Each named turn below is shown by a few rows before and after it. Which turns, in which order, take the first row of each later pair to the second? The first pair is answered.
z_864:
[ -8  -1   1   5   1   0   5  -7  -6  -1   1 -14   6  10  -6  -3  -7  -4
  -6   6   8   8  12   4   1   6   4   3   3  -7 -10  16  -3   7  -8   1] => [ -8  -4  -6   2  -1  -2  -1 -13  -7   3   8  -3  -5  -3  -7   1 -12   0
 -12  -2   1   8  13  -6  -6   7   5  -6  -2  -7  -5   3   1  12 -11   1]
[ -5  -3  -1   3  -2  -1   2  -5  -7   2  -6   3  -2  -4  -4   2  -4   1
  -6   6   2   7   4  -3   0   9   7  -5  -5  -2   2   5   1   1 -10  -4] => [-4 -8  2  1 -4  2  1 -3 -6  1 -3  8 -2 -4 -2  5 -2  2 -6  1 -1  4  0 -4
  2 10  4 -6 -6  0  6  2  3 -3 -8 -4]
[  2 -11   3   0  -9  -1  -6  -1  -1  -4  12  -8   1   0   4   2   5   4
  -2 -11   2   9  -3   1   1  -1  -1  -9   5  -6   5   0   2   3  -3  -3] => [  3  -8   5   2  -6   1  -4   0   0  -5   8 -14   4   4   4   0   9   2
  -1  -8   5  10  -2   4   1   0   0  -4   6  -7   3   6   0   3   0  -4]
[-11   8 -15  -1   5  -8   4  -9  -8   4   2   1  -8  -8  -7  -2 -18  -6
  -7  16  -4   4  12  -8 -16   3  17   1 -10  -5 -16  -1  -4  18 -14  -3] => [ -5 -11  -6  -9  -7   0  -4 -11   0  -1  16  23 -17 -16  -1  10 -11   4
 -10  -1 -13  -6  -8 -12  -5   5   0 -13 -11   0   2 -15   5   3  -5  -7]
z_491:
[ 3  9 -2 -4  6 -3  2 18  8 -6  9  1 -5 -7 -4  4 17  7 12  0 -2  0 -9 -2
  2 -6 -1  3  3  3  2 -4  4  7  8 -6] => [  2  -2  -2  -6   1  -1   0   8   6  -5  17   8  -7 -13  -5   9  13   9
   3  -8  -3   3  -9  -3   4  -1   0  -4   0   2   6  -8   8   9   3  -7]
[ -2  17 -18   0   2   3   7  18 -18   7 -10  13  -1  -9 -26  -3 -20  -6
   3  23  -3  -2  11   4 -19   2  16   4 -15  12   2 -16  -2  12  -2 -14] => [ -2  14 -18  -1   2   5   7  15 -18   7  -6  19  -4 -13 -27   1 -22  -4
  -1  22  -4  -2  10   1 -18   4  14   0 -15  11   3 -21  -1  11  -1 -14]
[ -1  11   3 -13 -12   4  -6  -2   2  -3  18   0  -9  -3  -2   5 -14 -17
   2  -4  -9 -29  -7  -5 -13  -3  12 -12   4  -3   1  13  31  -7   5  -1] => [ -4  10   2 -10 -14   3  -5  -6  -1  -2  18  -7  -5   0   0   4 -18 -17
   0  -6  -5 -24  -2  -3 -14  -3  17 -14   6  -5   0  17  31  -4  -1  -1]
[ 14  14 -10  -6  -8  -1  -5  12  -2  -5   1  -2  -5   5   2   6   4   2
  13  -9 -22   4  -9  -9  -3 -10 -10   8  -3   4 -10  -8   2  13  18  18] => [ 13   4 -11  -9 -12   1  -7   2  -4  -4   9   7 -10   0   2  12   2   6
   6 -16 -23   4 -10 -12  -1  -5 -10   0  -7   3  -6 -13   5  12  13  16]
z_86:
[ -2  -8 -10  -1   7   7   2 -20  -8   6   0  17  -3 -12  -7   5 -15  -1
 -18   6   0  -5  11 -20   0  20   1  -9 -18   0  -4  -8   3   6 -10 -18] => [  4  17 -18   0  16  -3   0   3  -5   5 -11  -3  -4  -7  -6 -11 -14  -6
   2  20   0  -2  18 -19 -12   4   7   4 -12   4 -13 -11  -5  19  -2  -9]
[ -4 -15 -24  -4  -4  14  -9  -6  11   2   2   4 -27  -5  -4  24 -12  11
   0 -10 -21  12   8 -11  -8   1   4 -13   9  -5  11 -12   4 -13 -12  13] => [  1  10 -26  -2   4   9  -9  18  13  -1 -13 -16 -21   4  -3   9  -7   4
  20   5 -22  12  12  -7 -14 -14   7   4  17   0   4  -7  -4  -6   0  18]
[ -6 -10 -14   1  -9   8 -10   2 -14  -1   2  16  -9  -8  11   4   0  -9
  -6  -1  -8  -8 -21 -16  -8  10 -12  -2  -2  -8   6 -15  15  -9  -5   0] => [ -2   6 -23   0  -3   2 -13  16 -14  -1  -3   3 -11  -8  11  -6   0 -10
   6   7 -12  -5 -15 -17 -17   1  -8   7   1  -5   1 -18   9   1   1   5]
Pairs:
Between the rows of a pair lie 2 to 3 turns.
[  0  -7 -14  -5  -3  -7  -8 -10  -4   3  21 -17  -6 -10  -6  -8 -12   0
   2 -16   4  11  11  -1 -10   4   1  -7  -2 -10   7   2   4  22 -24   3] => [ 13  -7  -6 -11  -5  -7 -16  10   6  -4  23 -15  -8  -7   5  -9   1   1
  20 -22  -3   3  -6   1  -4  -8 -11  -7   6  -1  16  -6   4  15  -4   7]  z_864, z_86, z_864
[  2  -6  15  -4   2   8   5  -2   8  -6  -1  16   4   9   1   6  13  -2
   0   4  -4 -17 -17   1  15   3 -17   5  -1   0  12   2   4 -22  13  -1] => [ -3  -7  16   5   1   6  11  -9  -1  -3  -4  -8  17  21  -3  -2   7  -7
  -5   7  10  -5  -2  10  15   5  -3  10   1  -8   1  21   0 -14  -1  -4]  z_491, z_864
[ -6 -15   0   7   7   6  11 -14 -10  -7 -16  26 -16   3   7  10   2  -5
  -8   2  -3 -23   8 -12   8  20 -20   1 -19 -15  10   1  -7 -28  14  -8] => [ -8 -15   5  11   7   6  17 -17 -11  -9 -18  16  -7   9   5   6   4  -8
  -9   4   6 -19  12  -5  11  22 -17   5 -17 -18   5  13  -9 -30  10  -9]  z_864, z_491
[ -2  16  -6   5   9  -5   2   4   2   5 -13 -10  -3   3  -4 -12  -6 -12
   8  11   7   3  11  -2 -11   0  11  14  -3  -1 -11   8  -6  13   3   2] => [ -2  -4  -8  -5   0  -2  -4  -8   6   5   3  21 -19 -15  -4   6  -8  -1
  -6  -4  -5  -4  -1 -17  -8   9  -3  -7 -11   3   4 -14   4   5   0  -1]  z_491, z_864, z_491
[-18 -13  -1  -2   2   0   3 -19   0   9   5  -1  -6  -7 -25  -1 -16  -5
   0  -2   8   7   4  -8   4   3  -3 -14  -2 -17  -4  -6 -11  14 -14  -2] => [-12 -22  18   1  -4   9   5 -12   8   3   3  -1   7   6 -17   2   0  -5
   6  -3  13   1 -11   3  21   4 -14 -12   4 -14   3   5  -9  -3   0  -7]  z_864, z_864
[ -5  10  -6   2   5  -3   0  -1  -8   0  -2 -11  -2  -2  -5  -6 -10 -16
  -4   8   9   3  10   1 -11   4  14  -2  -4  -5  -7  11  -3  14 -12  -1] => [ -2  11  -9  -7   5  -4  -6   6  -1  -1  -1  10 -17 -15  -2   1 -10 -13
   0   6  -5  -5  -1 -12 -13   3   5  -9  -7   3   0  -8  -1  11  -3  -1]  z_491, z_864
[ -4 -10  -2 -15  -2   1  -3  -9   1   0   5  22 -21 -19  -1   7  -4   5
  -5  -2 -13  -2  -3 -17 -14   8  -9 -12 -11   7   3 -22   5   6   2 -12] => [ -5  -1  -6   0  -3  -5   3 -13 -13   0   2 -28   4   2  -2 -12 -11   0
  -4  -1  10  18  22   2 -17   1  14  -3   0  -7 -13   8  -2  21 -13  -7]  z_491, z_491
[-13  13   0   1  15   2   0   6  11  -5 -19  29 -17 -14  -9   3   3  -9
  -5  35  -8 -21  -3  -7  -2   5 -10  15  -6  -2 -11  -9 -18  -6   0  -6] => [-13  -2  19   9   8  12   9  -2  11  -8 -19  15   5   2  -6   4  14 -10
 -11  33   6 -16  -5  11  15  14 -10  16   1  -5  -9  15 -16 -19  -4 -12]  z_491, z_864, z_864
[  1   2  -5   2   3  -4  -8   5  -1   1   5 -20   8   2   0  -4  -2   1
   4  -5   5  13   7   5  -3 -13   7  -6   8   1  -4   8  -3  11   1  -4] => [ -3   2  -5   4   3  -3  -4  -2  -3   1   5 -17   8   2  -3  -2  -4  -2
  -3  -1   8  12  10   4  -5  -6  10  -4   3  -4  -6   9  -2  11  -6  -4]  z_86, z_864
[ -3   9 -27 -30   5   3   0  -1  -2   3  -4   9  -8 -13  -4  19   9  15
   2 -17 -28 -27   5  16   4 -18  14 -12   6  12  17 -11  -7   9  -6   8] => [ -2   2 -16 -32   1   7   0   0   2   1  -2   9  -2  -8  -2  22  16  15
   2 -20 -25 -29  -4  22  13 -16  10 -14  10  13  23  -6  -5   0  -2   7]  z_864, z_86
[  5 -17 -13   4   0  -3 -13  -2  -1  -4   0   1  -5  -2   4   6  -7  -4
   8 -15  -3   8 -10   3   0   4  -3   0   7  -1   2  -5   7   0   5   6] => [  5  -7  -8   6   6  -2  -7  10   4  -5  -9  -4   0   3   2  -1   0 -11
  14  -2  -1   5 -10   8   0   1  -3  13   8   1  -3   0   4  -3  12   6]  z_864, z_864, z_491
[  4  22  -4   0   1   5   3   5   7  -4   6 -29  27  -1  -1 -14  -4  -6
  10  -2   1   3   6   8   5  -8   2  10  10   1  -3  11  -2   0   1   1] => [  4  11 -17  -7  -6   2  -6  -6   3   0  23 -19  11 -18  -2  -5 -17   2
  -2 -20  -5   9   7  -4  -2  -7   4 -10   5   0   8  -6   5   9  -8   1]  z_864, z_864, z_491
[ -5  17  11 -21  17   5  10  17  25  -7  -7 -10  -5  -2  -2   6   5 -10
   4  11   1 -16  -4  -3  21  10  -4  17  -2  10   1   9   9 -19   9 -13] => [-11   2  15 -18  13  10  16   1  19  -6  -1 -10   0  -1  -3  10   1  -8
  -9   8   6 -14   0   1  28  18  -1  11  -5   4   0  18  10 -24  -2 -18]  z_86, z_864
[-12  14   5   9  18   6   5   6   1  -4 -15  12   3 -10  -9   1   7   1
  -8  16  -1 -14   0   1  -3   7  -2  17 -14  -3 -12   6  -1  -8   0  -1] => [-11  18  -8   7  18  -2   1   5  -4  -2 -11   9  -8 -18 -10  -1  -3   2
  -8  13  -4  -9   6  -7 -12   4   3  11 -15  -2 -13  -2   0   5  -2   3]  z_864, z_491, z_86
[  0  -6  10  -7   4  17   7  -5 -11   0   6   5  -7 -12  -6   7  -9 -20
  -9   9   1  -6   1  -8  23  11   3  -4  -2 -21   0 -24   7 -14 -25 -12] => [  2   8  11   1   9  14  11   5 -12  -1  -2 -21   6   0  -7  -5  -7 -25
  -1  18   9   0  11   1  20   4  11   8   4 -23  -9 -10   1  -8 -25  -9]  z_491, z_491
[ -5   6 -14 -10  12  11   3 -12 -10  15  -5  14 -10   1 -12  -2 -29  -5
   6  13  13   6   9 -19 -13  10  -5  -5 -14   7 -12  -9  -8   5   3   4] => [  2  10 -18  -8  10   6  -3  -6 -13  10   1  -8  -5   6  -6 -10 -29  -2
  15   2  16  15  11 -14 -16  -2   0  -7  -4   8 -11  -7  -7  15   7  10]  z_864, z_491, z_86
[-11 -31   3   6  -1  14   8 -29   3   4   2   8   9   9  -6  11  -4   1
 -14  -4  11   5  -6  11  16   2  -1  -7   0 -18  -8  13   3 -12 -24  -2] => [ -2   1 -32  -1   8 -10  -9  -6   3   6   3   1 -20 -12  -6  -1 -19   4
   5  -6 -10   7   4 -12 -15 -23   3  -9   3  -8  -8 -20   0  18 -14  13]  z_86, z_86, z_864
[-10  -8   8  -1  -8   0   3  -2   7   6  -7  18  -7  -2  -4  13 -10  -3
 -11  20   4 -13   0   1   3  14   1   4  -5 -16   0   2   1  -1  -4 -10] => [ -9   1   7   2  -5  -3   3   5   6   8 -12   3  -2   4  -3   6  -7  -8
  -4  26   9 -11   4   8   1  11   4  12  -1 -17  -6  11  -2   2  -2  -9]  z_491, z_491, z_491
[  3  15   1  -3  15  -1   5   8   2   2 -14   4  -6   0  -7  -5  -2  -6
   9  23  -4  -1   0  -1 -15   2   2  14  -4   9  -3  -1  -7   1  10  -4] => [ -3   5   6   0  15   3  12  -2   2   3 -13   8  -1   3  -7  -2  -3  -8
  -1  23   0   0   3   3  -9  12   3  13  -9   2  -5   6  -6  -6   3  -9]  z_86, z_864
[ -4   7  -3   4  17   7  22  22   5   2 -15 -18  17  -3  -1 -11  -1 -17
  13  15   1  18   3   2  -4 -10   3  19   5  11  -8   4   0  -3  14   4] => [ -7 -12   6  -6  11  17  21  12  12   1  -7  21   5 -17   0   9   1 -11
   2   7 -10   6 -16  -9   5   3 -14   3  -5  15   6 -12   8 -20  17  -5]  z_491, z_86
[ -9  20  27   6  -1 -13  -7  15  12  -6   2 -20   7  17  -8  -5  22  -5
  -6  11  -6 -14   1  -9   7   2   1  15 -13 -11 -21  13  -8   0  -7 -10] => [-11  25  23   1   4 -14  -7  16  15  -4  -1  -6  -3   8 -11  -3  17  -6
  -7  16 -13 -19  -1 -17   3   5   0  14 -18  -8 -24   2  -9   1  -4 -10]  z_491, z_864
[-15  -9   4  17  -5  11  10   6 -12   8  -2 -11 -11  12 -10   5 -11   6
  -8   0   9   3   5  12  -2  24   7   8 -16 -12  -1  19   6   1 -13  -2] => [-13   6  10  13   3  14  10  27  -2   6 -14   0 -16  11  -9   5   1  -1
   6  14   0 -11  -6   8  -3  16  -4  19 -18  -1   0  13   3  -8   5   0]  z_491, z_491
